Here is a table of points, one per row:
array([32, -11, -33, -11, -33, -33, 10, 32, 10, -33, -33, -33, 32, 32,
       -11, 32, -33, -11, 32, -33, 32, -33, 10, 10, 32, 32, -33, -11,
       -11, -11, 32, -33])
array([-11, 10, 32, -33, 10, 32, 32, 10, 10, 10, -11, 32, -33, 32,
       32, -33, 32, -33, -33, 32, -11, -11, -11, 10, -11, 10, 10, 32,
       10, 10, -33, -11])
array([32, 10, -11, 10, 32, -11, -11, -11, 32, 32, 32, -11, -33, -11,
       10, 10, 10, 32, 10, -11, -11, 32, -33, 10, 32, -11, -11, -11,
       -33, -11, -11, 32])
array([10, 10, -33, -11, -33, -33, -11, 32, 10, -33, -33, -33, 32, 32,
       -33, 32, -33, -11, 32, -33, 32, -33, -11, 32, 32, 32, -33, 10,
       -11, -11, 32, -11])
array([10, -11, -33, -11, -33, -33, -11, 32, 10, -33, -33, -33, 32, 32,
       -33, 32, -33, -11, 32, -33, 32, -33, -11, 32, 32, 32, -33, 10,
       -33, -11, 32, -11])
array([-11, -33, 10, 32, -11, 10, -33, -33, -33, 32, 10, 10, 32, -33,
       -33, 32, -11, 32, -11, -33, -33, -11, 32, 10, -11, -33, 10, -33,
       32, 10, 10, 32])
array([-11, -33, -11, 32, 10, 10, -11, -33, -33, 32, 10, 10, 10, -33,
       -33, 32, -11, 10, -11, -11, -33, -11, 32, -11, -33, -33, 32, -33,
       32, 10, 10, 32])
array([-33, 10, 32, -33, 10, 32, 32, -11, 10, -11, -11, 32, -33, 32,
       32, -33, 32, -33, -33, 32, -11, -11, -11, 32, -33, 10, 32, 32,
       -11, -11, -33, -33])
array([10, -33, -11, 32, 10, -11, -33, -11, 10, 32, 32, 10, 10, -33,
       -11, 10, -11, 10, -11, -11, 10, 32, -11, -11, 10, -33, 10, -11,
       10, -11, -11, 32])
array([-11, 10, -11, -11, -33, -33, -11, 32, 10, -33, -33, -33, 32, 32,
       -33, 32, -33, -11, 32, -33, 32, -33, -11, 32, 32, 32, -11, 10,
       -11, -11, 32, 32])
array([-33, 32, 32, -33, 32, 32, 10, 32, 32, -11, 10, -33, -33, -11,
       10, -33, 32, 32, 32, 32, 10, 10, -33, -33, -11, 10, -33, 32,
       -33, -33, -33, -11])
array([-11, 32, 32, 10, 32, 32, 32, -33, -33, 10, -11, 32, -11, 10,
       32, -11, 32, -11, -33, 10, -33, 10, 10, 32, -33, -11, 32, -11,
       10, -11, -11, -11])
array([-11, 10, 32, -11, 32, 32, 32, -11, -11, -11, -11, 32, -33, 10,
       32, -33, 32, -11, -33, 10, -33, 10, -11, 32, -33, -11, 32, 10,
       10, -11, -33, -33])
array([-33, 10, 10, -33, -33, -33, -11, 32, 32, -33, -33, -33, 10, 32,
       -11, -11, -33, 32, 32, 10, 32, 10, -33, -33, 32, 32, -33, 32,
       -11, -33, 32, 32])
array([-33, 32, 32, -33, -33, -11, 10, 32, 32, -33, -33, -33, 10, 10,
       -11, -11, -33, 32, 32, 10, 32, 32, -33, -33, 32, 32, -33, 32,
       10, -33, 32, 10])
array([32, -33, -33, 32, -11, -33, -33, -11, -11, 10, 10, 10, 32, -33,
       -33, 10, 10, 10, 10, -33, 10, 10, 32, -11, -11, -33, 10, -33,
       32, 32, -11, -11])
array([-11, 32, -11, 10, 32, 10, -11, 10, 32, 10, 32, -11, -33, -33,
       10, -11, 32, 32, -11, 10, -11, 32, -33, -33, 32, -11, -11, 32,
       -33, -33, -33, 10])
array([10, -11, -11, 32, 32, 10, -11, -33, -33, 32, 10, 10, 10, -11,
       -11, 32, -11, -11, -33, -11, -33, -11, 32, 32, -33, -11, 32, -33,
       32, 32, 10, 32])
array([-33, 32, 10, 10, 32, 10, -11, 10, 32, 10, 32, -33, -33, -11,
       10, -11, 32, 32, 10, 10, -11, 32, -33, -33, 10, 10, -33, 32,
       -33, -33, -33, -11])
array([32, -33, -11, 32, -11, -33, -33, -11, -11, 10, 32, -11, 32, -33,
       -33, 10, 10, 10, 10, -33, 10, 10, 32, -11, -11, -33, 10, -33,
       32, 32, -11, 10])
array([-11, 32, 10, 10, 32, 32, 10, -33, -33, 10, -11, 32, -11, 10,
       10, -11, 32, -11, -33, 10, -33, -11, 10, 32, -33, -11, 32, -11,
       10, 10, -11, -11])
array([-33, 10, 32, -11, 10, 32, 32, 10, 10, -11, -11, 32, -33, 10,
       32, -33, 10, -33, -33, 32, -11, -11, -11, 10, -11, 10, 32, 10,
       10, 10, -33, -11])
array([-33, 32, 10, -33, -11, 32, 10, 32, 32, -11, 10, -33, -11, -11,
       10, -33, 10, 32, 32, 32, 32, 32, -33, -33, 10, 32, -33, 32,
       -33, -33, 10, -11])
array([-11, -11, 10, 10, 10, 10, 10, -33, -33, 32, 10, 10, -11, -11,
       10, 10, 10, -11, -33, 10, -33, 10, 10, 32, -11, -11, 32, -11,
       32, 10, 10, 10])
array([-33, 10, 32, -11, 32, 32, 32, -11, -11, -11, -11, 32, -11, 10,
       32, -33, 32, -33, -33, 32, -33, -11, -11, 10, -33, -11, 32, 10,
       10, 10, -33, -33])
array([32, -11, -33, -11, -33, -11, 32, 10, -11, -11, -11, -11, 10, 10,
       32, 10, -11, -33, 10, 10, 10, -33, 10, -11, 10, 32, 10, -11,
       -33, 32, 32, -33])
array([32, -11, -33, -11, -33, -33, 32, 10, -33, -33, -33, -11, 10, 10,
       10, 32, -11, -33, 10, -11, 10, -33, 10, -11, 10, 10, -11, 10,
       -33, 10, 32, -33])
array([32, -33, -11, 32, -11, -11, -33, -33, -11, 10, 10, 10, 32, -33,
       -33, 10, -11, 10, 10, -33, 10, 10, 32, -11, -11, -33, 10, -33,
       32, 32, 10, 10])
array([32, -33, -33, 32, -11, -33, -33, -33, -11, 10, 32, 10, 32, -33,
       -33, 10, -11, 10, 10, -33, 10, 10, 32, -11, 10, -33, -11, -33,
       32, 32, -11, -11])
array([10, -11, 10, -33, -11, 10, 32, 10, -11, -11, -11, 32, -11, 32,
       32, -11, 10, -33, -11, 32, -11, -33, 10, -11, -11, 10, 10, 10,
       -11, 32, -11, -33])
array([32, -11, -33, -33, -11, 10, 32, 10, -33, -11, -11, 32, -11, 10,
       32, 10, 10, -33, -33, 10, -11, -33, 10, 10, -11, 10, 10, 10,
       -11, 32, -11, -33])
array([10, -11, -33, -33, -11, -11, 32, 10, -33, -11, -33, 10, -11, 32,
       32, -11, 10, -33, -11, 32, 10, -33, 10, 32, -11, 10, 10, 10,
       -11, 32, 10, -33])
array([10, -33, 10, 32, -11, -11, -33, -33, -11, 32, 10, -11, 10, -33,
       -33, 32, -11, 10, 10, -33, -11, -11, 32, -11, -11, -33, 10, -33,
       32, 32, 10, 32])
array([10, 32, -11, 10, 32, 10, -11, 10, 32, 32, 32, -11, -33, -11,
       10, -11, 32, 32, 10, 10, -11, 32, -33, -33, 32, -11, -11, 10,
       -11, -33, -33, 10])
array([10, -11, 10, 10, 10, -11, -33, -11, 10, 32, 32, -11, -11, -33,
       10, -11, -11, 10, -11, -11, 10, 32, -11, 10, 10, -11, -11, -11,
       10, -11, 10, 32])
array([-33, 32, 32, -33, -11, 32, 10, 32, 32, -33, -11, -33, -11, -11,
       10, -33, -33, 32, 32, 32, 32, 32, -33, -33, 10, 32, -33, 32,
       -11, -33, 32, 10])
array([32, -33, -33, 32, -11, -11, -33, -11, 10, -11, 32, 32, 32, -11,
       -11, 10, -11, 10, -11, -33, 32, 10, 32, -11, 10, -33, -11, -33,
       32, 32, -11, 10])
array([32, -11, -33, -11, -33, -33, 10, 32, -33, -33, -33, -11, 10, 32,
       -11, 32, -33, -33, 32, -11, 32, -33, 32, -33, 32, 32, -11, -11,
       -33, 10, 32, -33])
array([-33, 10, -11, -11, -33, -33, -11, 32, 32, -33, -33, -33, 32, 32,
       -33, 10, -33, -11, 32, -11, 32, -33, -11, 32, 32, 32, -11, 32,
       10, -33, 32, 10])
array([32, -11, -33, 10, -33, -33, 10, 32, -11, -33, -33, -11, 32, 32,
       -11, 32, -33, -33, 32, -11, 32, -33, 10, 10, 32, 32, -33, -11,
       -33, -11, 32, -33])
array([-11, 32, 32, -11, 10, 32, 32, -11, -11, 10, -11, 32, -11, 10,
       32, -33, 32, -11, -33, 32, -33, -11, -11, 32, -33, 10, 32, 10,
       10, -11, -33, -11])
array([32, -33, -11, 32, -11, -11, -33, -11, 10, 10, 32, 32, 32, -11,
       -11, -11, -11, 10, -11, -11, 10, 32, 32, -11, 10, -33, -11, -33,
       32, 32, -11, 10])
array([-33, 32, 32, -11, 32, 10, 10, 10, 32, -11, 32, -11, -33, -11,
       -11, -33, 32, 32, 10, 32, -11, 10, -33, -33, -11, 10, -33, 32,
       -33, -33, -33, -11])
array([10, -33, 10, 10, 10, -11, -33, -11, 10, 32, 32, -11, -11, -33,
       -11, -11, -11, 10, -11, -11, 10, 32, -11, 10, 10, -33, -11, -11,
       -11, -11, 10, 32])
array([-11, 10, 10, 10, 32, 32, 10, -33, -33, 10, 10, 10, -11, 10,
       32, -11, 32, -11, -33, 10, -33, 10, 10, 10, -33, -11, 32, -11,
       10, 10, -11, 10])
array([10, -11, -11, 32, 10, 10, -11, -33, -33, 32, 10, 10, 10, -11,
       -11, 32, 10, -11, -11, -11, -33, -11, 32, 10, -33, -11, 32, -33,
       32, 10, -11, 32])
array([-11, 10, 32, -33, 10, 32, 32, 10, -11, -11, -11, 32, -33, 32,
       32, -33, 10, -33, -11, 32, -11, -11, 10, 32, -33, 10, 32, 32,
       -11, 32, -33, -33])
array([10, 32, -11, 10, 32, -11, -11, -11, 32, 32, 32, -11, -33, -11,
       10, 10, 10, 32, -11, -11, -11, 32, -33, -11, 32, -11, -11, -11,
       -33, -33, 10, 32])
array([-11, -33, 10, 32, 10, 10, -33, -33, -11, 32, 10, 10, 10, -33,
       -33, 32, -33, 10, 10, -33, -33, -11, 32, -33, -33, -33, 10, -33,
       32, 10, 10, 32])
array([-33, 32, 32, -33, -33, -11, 10, 32, 32, -33, -33, -33, 10, 10,
       -11, -33, -33, 32, 32, 32, 32, 32, -33, -33, 10, 32, -33, 32,
       -11, -33, 32, 10])
These points spread out most along one direction. Take the direction at right angles to it along which they spread out most. Go by this last direction. How far along it is each point below, from 0 to 99? 50 is the average, and the first point above lies past it. One standard deviation of the points above along it is 16.
array([32, -11, -33, -11, -33, -11, 32, 10, -11, -11, -11, -11, 10, 10,
       32, 10, -11, -33, 10, 10, 10, -33, 10, -11, 10, 32, 10, -11,
       -33, 32, 32, -33]) 57
array([10, -11, 10, -33, -11, 10, 32, 10, -11, -11, -11, 32, -11, 32,
       32, -11, 10, -33, -11, 32, -11, -33, 10, -11, -11, 10, 10, 10,
       -11, 32, -11, -33]) 39
array([32, -11, -33, -11, -33, -33, 10, 32, 10, -33, -33, -33, 32, 32,
       -11, 32, -33, -11, 32, -33, 32, -33, 10, 10, 32, 32, -33, -11,
       -11, -11, 32, -33]) 74
array([-33, 32, 10, 10, 32, 10, -11, 10, 32, 10, 32, -33, -33, -11,
       10, -11, 32, 32, 10, 10, -11, 32, -33, -33, 10, 10, -33, 32,
       -33, -33, -33, -11]) 38
array([32, -33, -11, 32, -11, -11, -33, -33, -11, 10, 10, 10, 32, -33,
       -33, 10, -11, 10, 10, -33, 10, 10, 32, -11, -11, -33, 10, -33,
       32, 32, 10, 10]) 66
array([-11, -33, 10, 32, -11, 10, -33, -33, -33, 32, 10, 10, 32, -33,
       -33, 32, -11, 32, -11, -33, -33, -11, 32, 10, -11, -33, 10, -33,
       32, 10, 10, 32]) 60
array([-33, 10, 32, -11, 10, 32, 32, 10, 10, -11, -11, 32, -33, 10,
       32, -33, 10, -33, -33, 32, -11, -11, -11, 10, -11, 10, 32, 10,
       10, 10, -33, -11]) 27
array([10, -11, -11, 32, 10, 10, -11, -33, -33, 32, 10, 10, 10, -11,
       -11, 32, 10, -11, -11, -11, -33, -11, 32, 10, -33, -11, 32, -33,
       32, 10, -11, 32]) 51
array([32, -11, -33, -33, -11, 10, 32, 10, -33, -11, -11, 32, -11, 10,
       32, 10, 10, -33, -33, 10, -11, -33, 10, 10, -11, 10, 10, 10,
       -11, 32, -11, -33]) 43
array([32, -33, -11, 32, -11, -11, -33, -11, 10, 10, 32, 32, 32, -11,
       -11, -11, -11, 10, -11, -11, 10, 32, 32, -11, 10, -33, -11, -33,
       32, 32, -11, 10]) 61
array([10, -33, 10, 10, 10, -11, -33, -11, 10, 32, 32, -11, -11, -33,
       -11, -11, -11, 10, -11, -11, 10, 32, -11, 10, 10, -33, -11, -11,
       -11, -11, 10, 32]) 55
array([10, -11, -33, -11, -33, -33, -11, 32, 10, -33, -33, -33, 32, 32,
       -33, 32, -33, -11, 32, -33, 32, -33, -11, 32, 32, 32, -33, 10,
       -33, -11, 32, -11]) 75
